(in the rows, 128 means zero)
A single turn carries every row of the set below to another of its rows. Some are shown first; where does it send the rows asked next?
kek: [141 141 107 146  94 140 132 125 129 111 116 106 113  99 140 106 121 137
 113 136]
Gilal: [128 159 133 139  98 152 158 129 152 137 123 116 131 106 135 111 121 138
 114  99]
sak: [147 156  89 137  94 134 140 115 124 135 124 118 122  88 160  94 102 140
 135 116]
bopoz: [128 161 129 136  88 147 159 127 150 130 126 117 127 113 137 115 130 136
 115 100]
Lakar: [130 155 117 111  96 151 125 148 137 114 127 124 147 118 135 107 136 161
 111 127]
Bif: [124 159 123 120 102 140 129 159 126 147 149 127 145 100 149  87 113 136
 112 103]
Muteg: [139 152 111 113 113 121 169 123 143 148 136 135 134 101 145  82 119 122
 117 100]
zelod: [126 154 123 116 110 147 135 156 130 152 143 125 145  95 145  91 109 139
 119  99]
budus: [141 151  92 141  89 144 124 130 124 132 120 115 123  89 152  90 102 150
 129 119]
voko: [119 163 122 129 116 133 148 129 135 128 151 135 150 119 145  93 140 123
 107 121]
vufe: [149 150  93 126 110 128 135 127 112 131 137 120 127  89 162  93 106 122
 129 126]
Kirug: [133 162 132 141  90 140 161 121 154 130 122 117 127 111 139 110 123 137
 110 100]
bikib: [145 156 109 111 110 127 158 104 154 118 121 134 141 120 134 101 135 147
 110 123]
vunir: [128 154 134 139  96 145 154 123 152 132 129 115 131 111 131 111 131 138
 113  98]
Keso: [138 151 101  97 120 123 132 137 135 136 140 146 152 108 140  78 122 148
 113 123]
Bib: [152 156 111 113  97 126 160 112 156 113 114 128 134 117 137 102 134 147
 105 120]
bato: [145 148  94 135  98 127 139 115 114 110 135 109 130 102 155  92 140 123
 117 130]
pofo: [131 150 123 112 109 150 124 141 140 115 133 122 151 117 131 107 137 160
 110 121]
lilor: [145 147 100 135  99 145 119 139 122 127 122 115 120  89 149  99  99 145
 126 129]
bef: [117 168 118 130 107 132 151 136 131 129 148 137 144 121 150  90 140 119
 107 125]
kes: [135 156 112 121 109 121 162 119 149 152 137 139 131 101 142  82 116 127
 118  97]
bulu: [149 145 108 100  91 140 142 136 147 136 116 125 128 101 132 102 115 162
 122  98]
guti: [121 154 121 118  98 145 133 161 126 148 148 125 139 100 144  91 118 137
 119 100]
tafi: [140 140 102 134 104 134 122 137 113 112 134 113 126 100 147  93 128 126
 111 144]
roka: [157 149  86 120 101 128 138 110 116 111 129 114 133  99 159  93 130 135
 124 128]
teg: [142 151 102  94 110 125 127 149 128 129 139 139 151 107 147  79 124 145
 109 123]
Vop: [138 151  96  91 109 126 134 145 130 133 137 145 145 108 144  77 124 145
 114 125]
dutim: [145 157 104 110  98 127 161 112 154 116 116 134 132 122 136 100 137 146
 111 125]
fudo: [155 149 110 101  95 139 140 133 149 129 112 124 136 101 135 104 112 167
 118 102]
Reko: [141 145 101  93 119 126 138 140 133 129 137 140 150 107 142  78 128 143
 109 128]
masu: [128 152 125 117 106 156 127 147 143 117 124 122 146 112 131 106 130 160
 106 127]
kep: [143 152 112 112 108 129 162 113 153 114 116 130 137 118 132 100 140 141
 103 128]
gebe: [148 144 100 137 104 125 146 115 119 113 133 111 120 100 152  97 130 113
 117 134]
fopel: [129 149 103 156  86 144 127 134 123 130 128 111 119  91 149  89 114 136
 119 121]
fik: [132 149 110 155  96 141 132 135 121 128 131 113 114  94 150  96 109 123
 119 130]
val: [121 165 123 133 106 129 151 138 131 131 150 133 143 115 150  84 135 117
 102 120]
Lofoz: [137 153 119 111  99 146 121 150 138 113 125 123 147 113 134 101 131 165
 105 126]
Tuv: [150 156  82 125 104 129 135 118 113 127 134 121 133  93 164  88 113 133
 131 122]
migub: [152 150  98 137 102 134 144 116 128 130 120 113 115  91 155 104  99 132
 132 120]
Kobaz: [147 143 111 107 100 137 139 132 153 140 117 128 131  99 126  96 113 166
 120  99]
gim: [153 143 109  98 105 139 148 130 149 139 115 125 134  95 134  99 111 159
 122  99]
sas: [137 157 110 117  97 121 167 126 143 150 135 136 126 103 146  86 121 122
 120  97]
todip: [162 140  90 116 108 128 133 119 119 113 123 114 125  97 153 101 118 136
 124 134]
gul: [122 149 125 123 106 143 129 153 132 150 148 126 142  99 136  87 118 139
 117  98]
pon: [115 161 125 132 114 138 149 136 135 127 144 132 147 115 143  89 138 121
 101 129]
Kovi: [138 142 101 139  93 136 124 129 115 108 133 106 128 101 146  91 141 133
 112 134]
luvi: [139 161 117 124 101 119 168 121 143 145 137 133 130 103 150  87 118 119
 115  97]
dar: [134 144 104 152  83 142 129 126 126 115 122 104 118  98 141  96 130 139
 113 127]

pofo moves to Keso
kep moves to gim
Where do these go?
Kirug moves to Bib
dar moves to roka
vufe moves to fik
Lakar moves to Vop

A single turn carries every row of the set below to another of its rows. Some are shown first; where does it send the rows asked next?
sus: [129 129 127 145 110 135 111 152 154 160 162 129 100 123 124 112 118 146
 133 123 120 141 130 121 126 146]
ved: [132 136 132 122 125 123 124 137 111 134 148 140 115 116 126 136 125 136
 117 111 109 137 152 143 118 142]
pofu: [127 145 123 133 111 132 143 163 139 132 170 131 112 126 137 103 133 129
 138 139 132 101 131 121 115 134]
viv: [129 142 126 128 128 137 129 142 120 126 142 141 119 114 130 130 129 129
 106 110 137 135 154 135 106 131]
latam: [134 143 136 162 141 107 156 152 171 119 139 136 113 131 126 115 151 129
 134 142 117 129 127 131 121 138]
vena: [136 139 127 117 122 126 122 138 120 143 144 139 121 114 128 131 131 136
 125 111 123 135 156 142 115 150]
dagi: [148 146 138 150 128 110 143 147 172 139 148 133 117 137 131  95 150 132
 144 145 117 141 133 125 121 148]
vol: [134 136 131 132 125 128 149 155 134 106 148 134 111 115 135 124 120 136
 112 160 118 175 136 121 115 135]
dogat: [138 131 132 136 104 122 134 158 137 124 169 153 115 130 133 100 136 124
 141 139 116 112 123 135 111 141]
pero: [138 132 128 138 111 120 136 160 120 122 166 131 109 125 136 105 144 133
 132 139 104 105 128 126 120 128]
Fisiv: [120 142 135 141 114 115 148 151 141 125 126 106 118 125 137 125 141 141
 129 113 143 154 144 127 132 113]
mika: [125 137 141 160 118 147 120 147 162 146 148 130 105 113 124 106 133 141
 119 122 142 133 140 125 117 128]
dud: [132 129 133 127 104  97 136 149 137 142 131 116 120 128 133 129 137 145
 150 112 121 162 139 137 140 137]
kidel: [117 124 119 158 126 137 127 161 147 135 153 125  95 115 122 131 125 143
 112 123 123 130 123 117 125 123]
mabo: [122 144 140 134 109 124 145 155 134 130 177 133 109 128 127 109 123 137
 147 135 107 104 132 136 124 138]
dotan: [114 132 130 136 107 109 144 154 147 124 145 129 113 142 131 127 110 135
 134 114 132 172 125 127 127 125]
rutir: [134 147 133 117 122 125 149 152 144 135 150 122 117 107 132 128 118 149
 140 158 121 163 149 132 126 159]
nis: [137 137 112 149 136 108 150 162 169 132 150 134 111 140 132 113 142 126
 137 148 120 136 118 115 121 144]
Pozo: [128 132 147 157 119 134 117 144 144 149 148 116  98 109 119 116 137 153
 127 120 108 128 143 132 135 130]
kapur: [134 152 139 125 127 127 156 151 140 126 141 114 118  97 133 128 132 150
 132 155 122 157 156 132 127 146]
gemom: [120 142 116 117 135 116 155 149 140 141 134 122  97 133 124 126 123 142
 149 149 124 135 148 118 133 111]
Noz: [120 148 133 121 123 135 130 139 129 135 154 147 116 125 123 129 106 133
 119 110 130 140 152 141 111 144]
kope: [134 145 142 140 112 125 144 153 137 125 159 135 118 114 133 105 147 132
 143 136 123  96 140 140 116 134]
Rugi: [149 132 131 131 125 123 141 153 128 110 138 133 115 105 137 124 139 139
 116 158 116 170 141 127 116 139]
fefot: [139 132 135 134 128 120 142 138 144 122 122 157 106 134 124 107 139 125
 141 150 134 151 146 131 110 107]
boni: [132 132 140 132 132 110 145 135 128 123 132 141  94 138 119 115 128 139
 142 146 101 151 147 130 129 104]
Tidas: [131 139 129 153 140 102 154 155 159 127 153 124 105 139 123 119 138 135
 137 143  94 132 121 125 133 141]
laseg: [131 155 149 158 135 117 154 147 168 129 153 125 108 142 125  98 133 137
 135 142 108 138 134 125 125 133]
Dimi: [141 125 114 119 124 112 134 147 135 136 136 148  99 146 129 110 126 129
 143 152 119 156 138 114 121 113]
debog: [117 140 134 132 103 112 145 152 158 132 142 130 120 140 131 120 114 136
 142 114 148 170 133 131 124 132]
pegob: [126 139 121 117 121 132 126 145 123 135 156 147 116 129 127 131 109 128
 113 112 126 145 143 131 108 145]
vadu: [118 149 142 127 131 115 157 139 154 132 131 144 104 131 114 123 120 139
 156 145 130 139 151 140 125 119]
bise: [131 154 134 124 124 135 156 154 151 126 147 123 119 105 133 125 121 144
 132 158 139 162 150 128 119 149]
Gimi: [123 141 143 147 113 130 145 157 133 110 167 144 111 128 130 102 129 127
 126 137 118 107 127 131 111 121]
pab: [118 123 140 160 119 130 124 150 161 135 155 148 100 116 111 131 120 141
 127 121 118 135 122 141 123 143]
vozu: [143 133 140 132 120 121 142 150 134 110 147 144 115 112 130 125 124 137
 123 156 110 175 138 137 116 147]
Loget: [138 115 121 154 120 126 116 155 148 143 141 137 103 103 123 131 148 139
 127 122 123 128 126 132 124 141]
Tefo: [125 146 123 121 131 138 131 143 115 136 148 127 115 118 131 130 123 136
 109 113 132 133 156 128 116 132]
varib: [131 126 141 137 105  96 136 147 138 128 128 130 119 126 130 129 139 141
 145 111 119 166 136 144 133 134]
Biluv: [127 131 124 141 113 111 143 155 138 121 124 115 118 126 141 124 147 132
 126 115 144 160 135 121 127 115]
zusug: [141 147 125 147 136 113 147 155 157 139 152 111 107 141 136  98 147 135
 134 146 106 138 132 109 132 134]
bibel: [139 137 118 116 128 113 145 146 151 148 125 143 109 126 127 120 140 133
 162 151 138 137 149 130 123 126]

Loget moves to sus
rutir moves to vol
Where do these go?
varib moves to debog
vadu moves to fefot
dogat moves to pofu
Tidas moves to laseg
pegob moves to Tefo

